One turn sends every row of this set to another row. A few are shown first. Where does it send the rows asked after them?
K_737: [ 1.08 -2.02  3.15 -0.39 -2.52  0.36 -0.77 -3.72  0.15  0.44 -0.93 -2.00
  2.50 -0.41  0.25 -1.25 -0.69  0.67 -0.56 -1.06  3.01 -2.01 -2.06 -0.75
  1.38 -3.12  1.63  1.30]
K_667: [ 0.68 -1.37 -0.22 -0.71 -1.76  0.39 -0.49 -0.67  1.15  2.38  0.30 -1.84
  1.14  4.48 -2.43 -2.91  2.16 -1.08 -2.75  0.56  1.00 -2.89 -0.08 -1.94
  1.03  0.63 -0.53 -3.03]
K_105: [ 0.05  1.37  0.47 -0.37  1.91  1.26 -2.64 -0.78  0.50  1.36 -1.23 -0.44
  0.71 -2.48 -0.02 -1.83 -0.81  2.73 -0.03  2.02 -2.28  4.45  2.12  1.02
  0.70 -0.84 -0.38  1.48]
K_709: [-0.83 -1.30  0.96  0.02 -2.46  1.48 -0.60  0.97 -3.20 -2.03 -0.35 -0.57
  0.00  0.97 -3.55  1.94 -0.28  0.48  2.01 -0.20 -1.58  2.03 -0.01  1.08
  0.50  0.25  1.89 -3.00]
K_993: [-0.33  0.38  0.76 -0.69  1.95  0.13 -0.15  0.73 -1.94 -2.51  1.13 -0.14
 -2.50 -0.75 -6.32 -2.58  0.26 -0.46  1.30 -0.56 -0.76 -0.07  0.46  0.14
  0.90 -1.55  0.47 -0.62]
K_103: [ 0.25 -0.99  1.95 -0.47  0.01 -0.44  0.92  1.33 -1.42  2.93  2.35  0.04
  0.50  0.96 -2.97 -1.83  3.32  1.12 -1.41  1.48 -2.29 -4.80  0.51 -0.88
  0.16  0.55 -0.56 -3.80]
K_438: [ 1.63 -1.77  0.57 -0.35 -2.65  2.32  0.65 -2.83 -1.66  1.36  1.14 -0.61
  0.61  0.52  1.08  1.62 -1.61 -0.65  0.39  1.82 -1.33 -3.52  0.90 -0.66
 -1.49 -3.87 -2.05  0.04]
K_614: [-1.44 -0.03  1.43  0.41 -1.20 -2.36 -2.22  0.91  1.73  0.04 -1.38 -1.63
 -0.15 -0.73 -1.88 -0.34  1.14 -0.03  0.86  0.46  0.96 -4.84 -1.67 -0.04
 -0.60  1.18 -1.74 -3.80]
K_879: [ 2.44 -1.62  0.02 -0.20  1.27 -0.97 -1.34 -1.40 -2.74 -1.70  1.98 -2.11
  0.67 -0.60 -3.11 -2.05  2.90 -1.31 -2.70  0.54  1.26  1.52 -1.30 -0.85
  0.74 -1.18  2.21 -2.11]
K_882: [ 0.29  1.30  1.44  0.66  0.42  0.01  1.08  0.01  0.56  3.23 -0.16 -0.74
  1.53  2.13  0.74 -4.11  0.93  0.02 -2.70  0.67 -0.17 -5.42  0.68  0.07
 -1.05  0.58  2.73 -2.25]
K_273: [ 3.09  1.01  1.48  0.48  2.11 -0.12 -2.45 -2.76  1.79 -0.11 -1.47 -1.36
  0.70 -0.79  0.00 -2.78 -0.83  3.17  0.17  0.75 -2.83  3.47  0.93  1.28
  0.40 -1.80  1.29  0.58]
K_65: [ 1.04  0.19  1.23 -0.72  0.02  1.29  1.96  1.39  0.11  0.87  2.32  1.33
 -0.08 -0.22 -5.73  1.51  0.60 -0.29 -1.04  1.94 -1.35  2.80  0.09  1.31
  1.66  1.32 -0.33 -1.03]
K_277: [ 1.92 -0.64  0.13  0.43  1.26  1.77 -1.95 -3.43 -1.33  1.76  0.07 -2.50
  0.25 -2.41 -1.83 -1.32 -1.83  2.85  0.59  1.10 -4.05  3.49  0.58  0.72
 -1.39 -0.34 -0.73 -1.72]
K_722: [ 1.54  2.04  0.76 -1.44 -0.59  2.18  2.91  0.33  2.90 -0.10 -1.39 -1.57
 -1.50 -1.84 -2.93 -1.37 -0.45  1.75  0.26  4.20 -0.89 -0.44 -0.70  0.70
  0.84 -0.72  2.67  1.47]
K_381: [ 1.32  2.27  1.96  3.37  1.42  2.78  0.68 -2.76 -3.36  1.36 -0.41 -1.39
  0.10  0.16  0.94 -0.13 -2.33  0.93 -0.14 -1.03 -2.04 -1.43 -1.21  1.16
 -2.59 -1.11 -1.09 -2.85]
K_526: [-0.04 -0.11  1.30  0.17  0.67  1.03 -1.22 -1.32 -0.43 -1.59 -0.38 -1.19
  4.02  1.02 -2.79  0.26  0.37  0.42 -1.21  1.75  4.45  3.07  0.58  0.10
 -0.44  0.82 -2.38 -2.19]
K_626: [ 3.03  0.35 -0.70 -1.06  2.05  0.20 -2.08 -2.12 -0.12  0.21 -1.44 -2.63
 -1.03 -1.03 -2.34 -1.98 -0.49  0.71  0.92  0.50 -2.58  4.39  1.25  0.57
 -1.10 -1.07  1.11 -0.72]
K_25: [-1.03 -0.29  1.49  0.25 -1.88 -0.07 -1.00  0.13  1.60 -0.87 -1.66  0.17
  1.61 -1.42 -0.53 -0.74  2.10 -0.23 -0.05 -1.83 -1.38 -4.83 -1.74 -0.87
 -1.83  0.14 -3.59 -2.38]
K_136: [ 0.06  2.97  2.79 -0.22  1.14  1.39 -0.40  1.10  0.87  2.75 -0.33  0.49
  0.32 -2.96 -1.73 -2.01  0.06  2.69  1.95  4.44 -0.13 -2.36  0.91  1.17
 -2.08  0.42 -1.00  1.10]
K_453: [ 0.64 -3.18  1.85  0.23 -0.18 -0.45 -0.64 -0.45 -1.30 -2.91  3.36 -0.56
  2.91 -1.04 -1.48  1.74  0.53  0.16 -1.68  3.43  1.70 -1.16  0.60 -0.17
  0.57 -3.42  0.42 -0.78]
K_93: [ 3.38  0.82  1.45  1.62 -2.33  2.91  1.92 -2.33  2.18  1.85  0.31 -1.73
  2.15  1.91 -2.81 -1.19  0.37  0.64 -2.58  0.37 -2.34  1.61 -3.05  0.91
 -1.81 -1.00 -0.71 -1.00]
K_234: [ 1.09 -0.77  2.33 -2.75 -1.84 -1.91  1.63 -0.97 -1.57  0.49 -0.34 -0.41
  1.30 -1.30 -3.20 -0.86  0.49 -2.62  2.38  1.32  0.50 -2.05  1.79  0.35
 -0.93 -3.34  1.77 -0.54]
K_763: [ 0.30 -0.06  0.92  0.33  0.19  1.74 -0.14  0.33 -0.38  1.70  1.20  1.25
  2.24  1.88  1.33  0.13  2.62  0.05 -4.57 -0.96 -1.14 -3.43 -0.12 -2.91
 -0.37  0.82 -0.26 -2.67]
K_671: [-0.76 -0.71  0.57  0.19 -0.02  0.20  1.53 -0.18  1.80 -3.26 -0.45  0.77
  2.58 -1.67 -1.41 -1.64  1.05 -1.91 -1.79 -1.20 -0.99 -4.15  0.00  0.39
 -0.31  0.57 -3.26 -1.47]
K_664: [-2.17 -1.70  1.08 -0.99  1.54  0.60  1.05  1.38 -0.23  0.37  1.28  0.48
  1.88  1.06 -1.50 -3.22  1.84  1.61 -3.94 -0.37  1.89 -3.16  1.69 -0.85
  1.43  1.45  0.95 -1.39]
K_643: [ 3.28  0.65  1.14  0.99 -3.30  2.37  0.07 -2.85  1.05 -0.58 -0.34 -0.71
 -1.99  0.84 -1.99  0.53 -1.76  1.07  0.27  0.81 -2.49 -0.38 -2.87  0.37
  1.46 -0.26  3.41 -1.96]
K_275: [-0.52  1.20 -0.17 -2.78  0.75 -1.89 -0.75  1.10 -0.47  0.66  0.46  0.82
  0.74  0.37 -1.94 -2.41  1.75  0.27  0.53  3.98 -0.21 -0.51  4.45 -0.91
 -0.99 -1.70  0.35  1.47]
K_99: [-0.28  0.32  0.87 -0.45  0.65  1.51  0.59 -1.30 -5.32  5.16  0.04 -1.12
 -0.49 -2.96  0.28 -1.28  0.34  0.54  0.45  0.23 -0.36 -1.23  0.07  0.10
 -0.33  0.94  0.07 -0.54]
K_215: [-1.19  0.22  1.68  0.96  0.20 -0.16 -1.59  0.90  1.77 -1.76 -0.34 -0.67
  1.80  3.56 -2.06  0.30 -0.33  3.20 -1.92 -1.32  1.72  2.80  0.02  0.37
 -1.73 -0.51  2.77 -0.50]
K_341: [-0.69  0.41  1.57 -0.27  0.55  1.00 -0.30  1.50 -1.89  1.82  0.05 -1.12
 -0.31 -3.62  1.86  0.73  0.09 -0.65 -0.61  2.25  1.65 -2.92 -0.49  0.04
 -0.74 -3.13  2.35  1.34]
K_696: [ 0.15  1.05  1.41  0.14 -0.17  2.36  2.04  0.39  2.79 -2.44 -2.01 -2.52
  5.03  0.63 -0.67  0.36  0.67  2.36 -1.55  2.99  0.64  1.98 -0.34 -0.21
 -0.85 -1.35  0.78  1.04]
K_503: [ 3.38  2.36  1.56  1.54 -1.30  1.86 -3.45 -3.31  3.28 -1.50 -0.04  0.59
  1.46  1.91 -1.13 -1.09 -0.05  0.72 -1.19 -0.14 -0.77 -0.76 -2.39 -2.18
  0.02 -1.50  0.30  1.21]
K_630: [ 0.23  1.83  2.60  2.01  0.75  2.15  0.24  0.32 -0.04  2.42  1.55  1.68
 -0.79  1.15  0.70  2.52 -2.28  3.90 -0.88 -0.05 -2.50 -0.35 -0.15  1.25
 -0.29  1.11  1.24 -0.09]
K_661: [-0.49 -0.44  0.64  2.17  0.44 -1.40 -1.11 -0.75  2.45 -0.78 -0.70 -2.13
  0.00  0.56 -0.17 -0.20 -1.38 -1.00 -1.10  1.20  2.24 -4.78 -1.20  0.69
  1.27  1.82 -1.25 -3.23]
K_429: [ 1.05  0.72  0.60  0.62  0.98  0.79 -2.97 -2.21 -0.68  0.50  0.07 -0.61
  3.03 -2.69 -1.15 -0.21 -0.80  1.57 -0.86  2.25 -2.62  5.41  1.13  0.48
 -0.69 -0.06 -0.10 -1.54]
K_291: [ 3.03 -0.09 -0.07  1.36  0.35  1.48 -1.35 -2.91 -0.11  0.84  1.63 -1.67
 -1.09  1.19  1.80 -3.00  0.35  2.87 -2.12  1.67 -2.59 -3.16 -0.63 -1.09
 -0.96 -3.49 -0.06  1.15]
K_909: [-1.79  0.41  2.16  1.43 -0.74  3.18  1.43  1.36 -2.44  0.18 -1.52 -1.69
  3.38  0.31  1.06  1.69 -0.54  3.58  1.56  0.94 -2.61  0.31  0.42  1.49
 -2.18 -0.77 -0.42 -0.86]
K_601: [-0.50  0.41  0.09  1.75  1.76  0.16  1.96 -0.03  1.69 -1.55 -0.13 -0.35
  0.65 -0.94  0.17 -1.23 -1.50 -2.44 -1.88  0.73  0.12 -5.04  0.33  1.44
  0.81  1.46 -1.73 -1.66]
K_264: [-1.20  1.59  1.18 -0.09 -0.10  1.36  1.91  2.22  0.55  2.45 -1.45 -2.52
 -0.78  0.45 -3.39 -3.44  0.32  2.55  0.32  0.57 -1.13  0.38 -0.20  2.31
 -4.21 -1.55  1.38  0.20]
K_794: [ 1.24 -0.34  2.46  0.29 -1.57 -0.87 -1.46 -4.87 -0.91  1.29  0.47  0.16
  6.10  1.79  0.65 -0.74  0.13  2.01 -1.10  0.48  1.04  0.40  1.09 -1.41
  0.41  0.35 -0.40 -0.50]

K_99 -> K_879
K_737 -> K_341
K_136 -> K_526
Now find these:
K_671 -> K_25
K_643 -> K_722
K_273 -> K_105
K_215 -> K_630
K_664 -> K_763

One turn sends every row of this set to another row. A few are shown first. Where does it send the rows asked after them?
K_991: [-3.39 -0.64 -0.63 -1.26  0.63  3.70 -1.43 -0.01  1.48 -1.59 -1.57 -0.15
 -0.17 -0.69  0.53  3.88  2.17 -0.68]
K_271: [-0.69  0.07  2.72 -0.83 -2.17  1.49 -2.25 -4.50  0.13 -2.82  0.94 -0.38
 -1.83 -0.68  1.31 -0.81 -0.16 -0.53]
K_221: [-1.38  1.17 -1.47 -0.53  0.64  0.30 -1.55  2.69  2.13  1.64 -1.16  0.06
  1.59 -1.71 -0.24  3.83  1.57  0.69]
K_961: [ 2.80 -1.05 -2.81  0.29 -1.16  1.86 -0.17  1.72  0.38  1.02  1.31  1.67
  1.60 -0.24 -2.10  1.95 -1.31 -0.03]
K_854: [-1.18  1.55  3.00 -1.98 -2.78 -0.08 -2.05 -3.64  0.79  0.99 -1.58 -0.04
  0.11  1.56 -0.59 -1.06  0.92  2.14]
K_655: [ 2.00 -2.35 -2.58  1.63 -2.02 -2.04 -1.20  1.76 -1.09 -0.80  1.79 -0.83
  2.10 -0.76 -1.64  0.61 -0.64  0.57]
K_40: [ 2.52 -2.96 -0.58 -2.24  0.42 -2.16  2.06  1.68  0.62  1.14 -2.06  0.68
 -0.25 -0.51 -0.39  0.58 -1.27  0.16]
K_492: [-0.90  1.19  1.70 -2.40 -0.96  2.48 -2.70 -1.77 -0.63 -2.42  1.57  0.61
 -1.29  1.69  1.88 -1.43  0.99 -0.85]
K_408: [-2.56  0.48  0.77 -0.34 -1.76  3.76 -1.87 -3.56 -0.26 -0.17  2.54  0.32
 -0.94  0.70  0.76 -1.23 -1.26 -0.56]
K_166: [-0.04 -3.82 -1.08 -1.17  0.13 -3.69  1.01  1.00 -3.14 -1.10 -0.37  0.13
  0.80 -0.23 -0.41 -0.07  0.85  1.04]
K_199: [-2.35 -1.28 -1.32 -1.98  0.95 -0.83  0.30  2.13  1.94  0.58 -0.05  0.25
  0.37 -0.48  2.06  4.35  0.96  0.52]
K_229: [ 1.42 -1.60 -1.93  1.06 -1.39 -0.46  1.32  1.15 -0.25  0.60  1.45 -0.05
  1.85  0.20 -4.66  0.49  0.58  1.73]
K_739: [-3.45 -0.96  0.44 -1.35  0.27  1.48 -0.97 -1.54  1.68  0.78 -3.74  0.00
  0.39 -1.69  0.93  3.66  1.54  1.16]
K_744: [-3.35  0.68  0.27  0.09  1.48  2.00 -0.50 -3.15 -0.60 -1.65  1.15 -0.50
 -2.84 -0.76  1.70 -0.42 -0.48 -1.44]
K_591: [ 0.92 -0.97 -2.43  1.65 -0.80 -0.32 -1.91  1.26 -3.10 -0.06  0.79  0.98
  3.02 -1.27 -2.99  0.32  1.17  1.03]
K_554: [ 2.15 -3.05 -1.53  0.60 -0.86 -3.87 -0.51  1.89 -1.12 -0.45  0.01 -1.12
  1.06 -1.51 -0.49 -0.27 -0.79  0.51]
K_902: [-2.00  0.96  3.26 -1.66 -1.31  0.37 -0.54 -2.26  0.67  0.04 -2.67 -2.00
 -2.18  0.73 -1.54 -2.56  0.24 -0.17]
K_914: [-0.50  1.06  3.41 -0.51 -3.08  1.05 -2.08 -4.24  0.95 -2.15 -0.98 -1.38
 -1.35 -0.15 -1.04 -0.60  0.57  0.34]
K_19: [-3.42  2.14  1.32  1.06 -1.11  0.73 -0.26 -3.65  0.83  0.54 -1.94 -2.05
 -1.49 -0.13 -2.78  0.34  0.42  0.92]
K_822: [ 1.94 -3.16 -1.14 -0.68  1.98 -1.72  1.00  1.19 -1.55  0.26  0.75  1.10
  0.19 -2.42  0.27 -1.50 -0.41 -0.03]

K_854 -> K_166
K_822 -> K_408
K_271 -> K_655
Now find these:
K_199 -> K_991
K_961 -> K_19

